In the rows, zero is written as 128.
Named moves (each a turn or a mirror), then the moves between two rows, first move first; the first pair answered
k_887 (before |-> after):
[136 145 139 128 174  93 102 153 113 131 122 172 148 121 170 110 142 134
 159 113 122 110] |-> [168 165 148 114 112 103 117 128 130 116 127 114 101 165 106 149 123 117
 123  88 156 119]
[103 126 160 110 135 115  97 101 166 120 141 106 130 116 101 161 138 143
 104 118 113 142] |-> [ 93 118 158 115 152 111  92 109 163 127 144 123 147 101 123 148 148 150
 114 127 102 137]
[173 114 101 125 120 165 177 150 107 122 149  62 112 111 110 138 124 117
 121 147 143 140] |-> [153 101  95 135 159 159 167 162  99 128 146 101 141  83 154 112 135 130
 145 166 122 136]
[125 136 144 116 100 158 169 128 148 123 141  98 105 160 135 157 131  99
 130 103 132 163] |-> [ 98 118 133 131 150 151 155 148 134 136 139 145 139 120 186 122 146 112
 160 126 107 156]
k_470 (before |-> after):
[162  70 126 138 172  98 149 161 125 109 119  93 177  79 101 165 102 176
 113 120 129 164] |-> [115  74  86 139 159 153 130 142 132 152 111 170 166  75 180 119 101 153
 148 126  72 141]
[172 107 172  87 147 101 168 165  81 152 149 133 126 129 146 157 103 147
 101 139 173 119] |-> [141 109 147  86 140 133 157 155  83 179 144 183 120 125 200 129  99 131
 123 143 138 103]
[118 120 128 109 112 136 160 135 136 131 145  53  92 121  99 166  98 116
 125 117 136 162] |-> [ 86 127 102 108 104 171 150 125 141 162 142 107  86 116 156 136  91  98
 146 124  97 147]
k_622 (before |-> after):
[116 119 129 124 138 146 130 115 119 121 135  98 159 137  98 134 160 120
 143 103 139 107] |-> [127 113 127 126 147 143 135 125 112 122 139 111 155 146 106 134 162 112
 142  99 143 103]
[173 124 129 149  51 126 153 116  89  88  97 125 166 163 135 112 173 133
 111 128 120  94] |-> [165 122 125 155  45 125 153 119  92  83  96 106 167 152 122 117 168 138
 113 135 119 107]
[104 114 110 128 101 177 121 104 138 146 127 142 121  88 157 124 126 107
 132 126  87 122] |-> [108 101 108 130 107 177 135 120 128 142 135 114 129  67 149 130 124 112
 137 139 101 135]
[122 142 133 120 143 128 129 123 148 143 131 170 104 160 165 129 130 123
 131 103 118  96] |-> [ 84 152 133 120 114 127 125  97 164 125 116  98 123 120 115 146 118 146
 143 136 114 127]
Then:
Each pair is 2 to 4 moves apart.
[168 110 123 134 113 118 146 116 175  88  94 107 161 126 111 139 152 181
 123 128 124 103] |-> [164 122 115 132  87 138 150 105 183  94  94 109 144 140 112 142 148 172
 116 122 118  99] -> k_887 then k_470 then k_887
[ 92 117 171 118 163 116 116 131 127 144 102 130 160  91 114 131 109 141
 140 160 124 150] |-> [109 128 145 105 129 165 124 126 125 173 109 177 115 133 158 119 101  97
 130 128 112 128] -> k_622 then k_470 then k_887 then k_470
[130 127 138 144 159 103 126 139 117 117 125 140 150 108 138 115 137 136
 126 147 135 120] |-> [147 146 134 131 107 124 136 114 128 115 124 112 110 146 107 137 123 115
 102 124 144 124] -> k_887 then k_470 then k_887 then k_470
[ 86 168 163 109  89 137  81  41 199 138 120 113  91 162  90 160 100 135
 128 108 102 134] |-> [ 57 131 166 128 180 100  61  81 174 143 117 169 164  97 146 116 129 170
 164 143  81 132] -> k_887 then k_470 then k_887 then k_470
[144 102 114 140 132 147 149 167  98 137 137 149 126 104 165 106 136 122
 123 129 140 126] |-> [155 139 133 129  84 143 137 118 131 124 123 129  99 162 115 134 133 115
  94 106 149 121] -> k_887 then k_622 then k_470
[105 118 117 117 171  99 122 160 119 125 151 126 131 141 138 135 122 155
 127 129 122 133] |-> [ 94 135 103 107 117 131 124 127 138 126 148  99  99 152 124 145 108 137
 124 123 114 140] -> k_887 then k_470 then k_887 then k_622
[174 135 147 121 149 131 127 131 124 128 137 105 105 187  87 162 109 136
 105  84 147 104] |-> [125 125 145 128 149 123 119 119 131 111 122  57 144 120  65 164 105 174
 135 134 128 137] -> k_887 then k_622 then k_622 then k_887
[114 140 135 131  95 113 128 124 157 123 136  71 135 135  80 114 114 124
 112 168 131  97] |-> [125 139 131 137 125 111 114 134 154 150 137 155 127 169 132  89 131 102
 116 144 117  62] -> k_622 then k_887 then k_622
[145 134 101 140  98 122 159 169  88 120 120  86 151  36 133 103 115 127
 116 156 143 123] |-> [154 177 104 126  38 146 144 111 121 130 105  99 103 108 113 115 101  95
  94 123 135  99] -> k_470 then k_622 then k_887 then k_622
[103 117 176 116 169  96 106 117 175 119 121 221 111 160 172 125  87 110
 113  90 103 137] |-> [ 67  98 176 125 177  79 118 132 174  89 121 141 155  77 134 134  82 149
 138 145 105 182] -> k_887 then k_622 then k_887 then k_470
[101 145 128 115 134 131  97 104 150 135 122 139 135 128 150 127 124 133
 144 117 106 126] |-> [107 129 111 115 125 154 115 133 133 140 139 112 123 102 157 131 114 129
 149 124 112 142] -> k_887 then k_622 then k_470
[140 151  85 169  78 164 119  79 105 100 106 134 164 145  96  91 136 115
 119 159 129  98] |-> [144 126  86 176 124 143 126 119  80  98 119 137 197 110 112  80 146 132
 130 178 139 107] -> k_470 then k_887 then k_622
[133 136 120 148 144  90 117 137 109 113 111 162 158 118 137 103 164 151
 131 157 128 103] |-> [119 159 106 139  99 124 112  98 130 124 105 168 127 148 133 104 151 129
 129 146 112  92] -> k_470 then k_622 then k_887 then k_470
[107 133 113 125 125 159 132 143 128 161 141 125  97 145 156 123 107 104
 130 118 120 139] |-> [138 121 148 130 172 103 132 164 122 136 143 118 125 148 130 135 127 130
 115 113 151 135] -> k_470 then k_622 then k_887 then k_470
[ 67 101 107 137 197 153 105 141 145 142 149 181 120  71 215 135  91 118
 188  83  65 132] |-> [ 86  85 107 139 207 151 124 173 125 136 167 155 121  50 210 143  92 116
 186  80  89 141] -> k_887 then k_622 then k_887
[117  94 129 155 178  74 133 138 127 112 129 133 189  80 132 123 151 164
 142 156 116 122] |-> [178 124 144 133 113  87 152 116 141 101 140  89 122 163  75 170 134 129
  90 101 159 113] -> k_622 then k_887 then k_622
[159 133  96 145  55 154 143 125  89 143 132 145 116 156 135  98 107 118
 122 136 106 121] |-> [180 120 103 145  68 139 154 155  73 134 146 121 120 149 119 111 111 125
 114 136 131 130] -> k_622 then k_470 then k_622
[137 111 137 112 142 157 137 158 157 139 176  78  63 116 125 175 105 105
 144 104 152 183] |-> [ 97 126 125 112 123 183 118 124 174 153 162 105  61 113 146 157 100 100
 160 114 116 178] -> k_470 then k_622 then k_622
[ 90 134 115 109 128 159 119 112 160 143 130 118  95 121 134 134 100 115
 141 127 111 160] |-> [110 118 113 114 154 161 126 139 142 155 144 146  95 124 165 122 107 111
 137 116 117 150] -> k_887 then k_622 then k_622
[116  76 181 121 153 110  80 128 131 140 146 121 123  88 139 137  97 144
 124 111 126 113] |-> [137  82 176 111 131 119  93 132 131 141 154 110  97 111 123 151  86 128
 107  93 146 112] -> k_470 then k_887 then k_622
[116 155 113 120  79 153 115 106 158 121 120 101  97 139 123 157 131 110
 127  99 134 151] |-> [134 134 116 130 149 127 106 148 135 135 129 181 119 143 182 126 155 110
 137  90 132 124] -> k_622 then k_887 then k_470 then k_622
[149 163  83 143  32 183 139  98 117 138 107 138  83 159 132 117 113  88
 109 121 120 125] |-> [151 105 127 170 169  77 131 171  78  99 115 136 193  76 132 106 159 159
 131 169 151 142] -> k_887 then k_470 then k_887
[115 142 122 123 114 139 122 108 144 131 115 163 109 154 140 124 135 123
 136 119 104  98] |-> [116 130 117 127 132 138 122 120 136 135 119 175 120 142 153 117 134 127
 143 125 101  99] -> k_622 then k_887 then k_622 then k_622
[127 154 116 139 141 120 111  98 134  98 109 189 178 110 151 128 127 102
 138 128 112  84] |-> [156 170 120 128  98 129 128  85 141  88 117 141 140 144 107 158 114  84
 105 106 139  92] -> k_470 then k_622 then k_470 then k_887
[ 90 109 122 141 140 117  79 103 172 120 127 126 153 122 102 177  90 164
 112 108 132 157] |-> [ 91 114 125 139 137 117  73  95 178 124 123 138 148 135 110 169  92 163
 109 105 126 149] -> k_622 then k_622 then k_622
[146 136 103 128  54 146 166 111 116 116 123  95 113 150 117 128 119 108
 115 139 132 104] |-> [112 130  89 139  77 156 146 107 122 132 109 141 136 125 164  96 127 114
 143 159  98  97] -> k_622 then k_470 then k_887 then k_622
[159 106 173 142 146 106 118 136 133 112 154  76 127 140 108 160 132 171
  91 107 159 117] |-> [104 131 171 148 145 112  79  83 165 126 119 136 149 146 138 129 139 177
 114 115 103  94] -> k_622 then k_887 then k_622 then k_470
[125 109 121 131 160 112 119 139 121 128 134 136 154 109 145 116 135 154
 141 130 120 140] |-> [153 111 126 120 137 116 139 147 116 124 150  98 128 124 119 138 125 142
 120 116 151 146] -> k_622 then k_622 then k_887 then k_622
[147 135 117 118 127 122 140 133 139 137 159  67  99 108 104 155 100  83
 114  99 179 180] |-> [130 168 145 122 153  87  92  83 170 146 128 162 118 162 133 128 129  86
 115  79 146 133] -> k_622 then k_887 then k_470 then k_622
[ 96 144 129 113 127 151 107 112 163 152 136 125  99 140 142 146  98 118
 133 110 110 147] |-> [140 123 148 116 163 117 123 156 138 138 153 115 108 147 132 162 110 126
 117  97 151 149] -> k_887 then k_470 then k_622
[121 109 148 118 148 135 117 140 151 141 143 184  86 162 168 135 107  94
 121  83 124 130] |-> [118 127 170 111 118 111 115 103 176 115 128 121  93 165 101 163 102 113
 112  89 136 148] -> k_887 then k_470 then k_622
[130 152 157 106 114 159 120 112 121 119 153  95 118 158 108 188  99 138
 148  95 139 166] |-> [121 135 148 116 170 154 102 137 106 143 152 176 146 150 174 149 117 136
 169  97 113 145] -> k_622 then k_622 then k_887
[136 101 119 122  97 142 143 143 169 157 150 136  82 112 157 132 122 113
 115 115 151 143] |-> [139  84 135 133 139 112 140 167 161 146 150 137 114  85 157 132 133 138
 117 126 158 147] -> k_887 then k_470 then k_887
[156 118 149 132 144 167 107 103 158 144 150 159  97 159 164 135 121 135
 153  73 126  82] |-> [153 101 148 131 125 167 140 121 148 120 161  57 107 106 107 165 104 158
 158 103 151 130] -> k_622 then k_887 then k_622 then k_887
[163 144 131 138  89 108 156 122 104  95 112  87 157 126  80 133 133 125
 124 142 158 122] |-> [150 149 141 145 130  85 125 111 112 103  98 158 187 137 118 109 153 134
 137 139 130  96] -> k_887 then k_622 then k_470 then k_622
[122 148 135 111  76 154 110  75 147 147 114 142 110 186 102 142 160 125
 124 113  83 101] |-> [123 106 136 125 166 119 111 142 108 156 131 191 159 137 162 109 184 143
 151 135  86  95] -> k_470 then k_622 then k_887 then k_622
[158 131 123 117 104 163 140 110  97 131 123 154 126 152 130 129 121  96
 156 110 128 102] |-> [123 134 137 123 120 135 117  86 117 123  99 158 160 132 127 122 131 124
 171 131 114 105] -> k_470 then k_887 then k_622
[156 125 145 151 156  68 140 144 103 110 125 129 161 128 116 126 143 148
 120 132 164 118] |-> [103 156 117 143  70 126 130  76 140 119 102  98 134 124 101 125 119 136
 137 143 120 128] -> k_887 then k_470 then k_622 then k_887
[102 123 132 111 158 158 117 124 139 141 137 149 153 105 172 102 110 133
 149 124  88 142] |-> [118 109 127 108 169 156 135 155 119 141 157 132 146  96 166 109 109 131
 142 124 110 152] -> k_887 then k_622 then k_887
[144 117  86 131 113 175 181 125 108 127 160  67 104 101 124 116  98 106
 126 132 135 129] |-> [159 119  86 133 124 177 176 130 106 142 163 122  92 133 157 106 104  90
 120 111 131 104] -> k_622 then k_622 then k_622 then k_622
[100 137  86 151  55 179 139 134 130 134 125 146 132 107 151  90 124 120
 166 156  80 128] |-> [185 110 119 152 126 125 155 202  92 125 153 176 133 149 156 100 147 113
 128 116 144 107] -> k_470 then k_622 then k_887 then k_470
[ 60 123 127 137 164 117 112  96 138 134 102 146 176  61 133 128 134 159
 163 157  88 150] |-> [125  93 136 138 213  98 135 166  95 145 134 183 166  90 162 132 147 141
 139 123 134 132] -> k_470 then k_622 then k_470
[135 148 137 139 108 111 100 100 137 127 119 156 125 175 121 116 135 122
 109 108 112 105] |-> [112 118 132 153 145  98 110 130 117 113 123 122 173 100 122 112 141 153
 137 151 116 131] -> k_470 then k_622 then k_887
[134  94 123 107 142 136 147 184 109 147 150 100 131  75 137 138 121 132
 141 121 147 147] |-> [133 141 126  94  92 161 123 120 142 163 132 145  87 155 134 138 111  98
 123  80 125 114] -> k_470 then k_622 then k_887
[127 139 103 132 113 144 136 139 109 132 124 159 135 128 146 107 136 117
 129 140 115 109] |-> [148 138 126 132 116 113 146 145 109 107 125 107 143 131  95 134 143 131
 114 139 147 124] -> k_470 then k_622 then k_622 then k_622
